Each row has a name. After each piece below comes the name of the row it's from, unless a question asks for something else. Each question is about the rows just above it.

-0.29  2.68  8.19 -2.12 -2.67 : vuko
-1.97  1.20  7.83  0.94 -2.56 : sevok
 1.67 -1.02 -3.29  2.60  1.47 : Mebi
-0.88  2.27  5.17 -2.03 -0.55 : Baduk
 0.94  1.20  7.83 -1.97 -2.55 : Zotut
 0.94  1.20  4.60  0.00 -0.91 : tavu
-2.09 -1.53 -6.57 -0.83  4.64 : sab
 0.94  7.83 -2.56 -1.97  1.20 : zepek
-2.01 -3.93  1.47  2.74  0.46 : lif
 1.85  1.44  1.15  2.00 -1.15 : bomak
-0.06 -1.66 -6.84  1.50  5.06 : lafe
Which row holds  7.83 -2.56 -1.97? -> zepek
asked: 2.68 8.19 -> vuko
Which row holds these entries in another order? -1.97  1.20 -2.55  0.94  7.83 -> Zotut
-2.55 -1.97  7.83  1.20  0.94 is which row reordered? -> Zotut
The row with  0.94  1.20  4.60  0.00 -0.91 is -> tavu

 6.64  7.41  5.82 -3.74  7.48 -6.86  6.78  2.88 -> pilut
 6.64  7.41  2.63 -3.74  7.48 -6.86  6.78  2.88 -> ver
 7.48  2.89  6.64 -6.86  6.78  5.82 -3.74  7.41 -> Ror
 6.64  5.82  7.48  7.42 -3.74  2.89  6.78 -6.86 -> tal
-4.03  3.85  2.12  1.90 -4.43  4.85  0.43 -3.24 -> Bobad
 3.94 -1.89 -4.55  1.41  5.28 -3.59 -3.24  0.43 -> puv
Which row holds  0.43 -3.24? -> Bobad
Put  2.88  6.64  7.41  5.82 -3.74  7.48 -6.86  6.78 back in order: which row is it? -> pilut
Put  7.48  5.82 -6.86  6.64  6.78 -3.74  7.41  2.89 back in order: which row is it? -> Ror
asked:  2.63 -3.74  7.48 -> ver

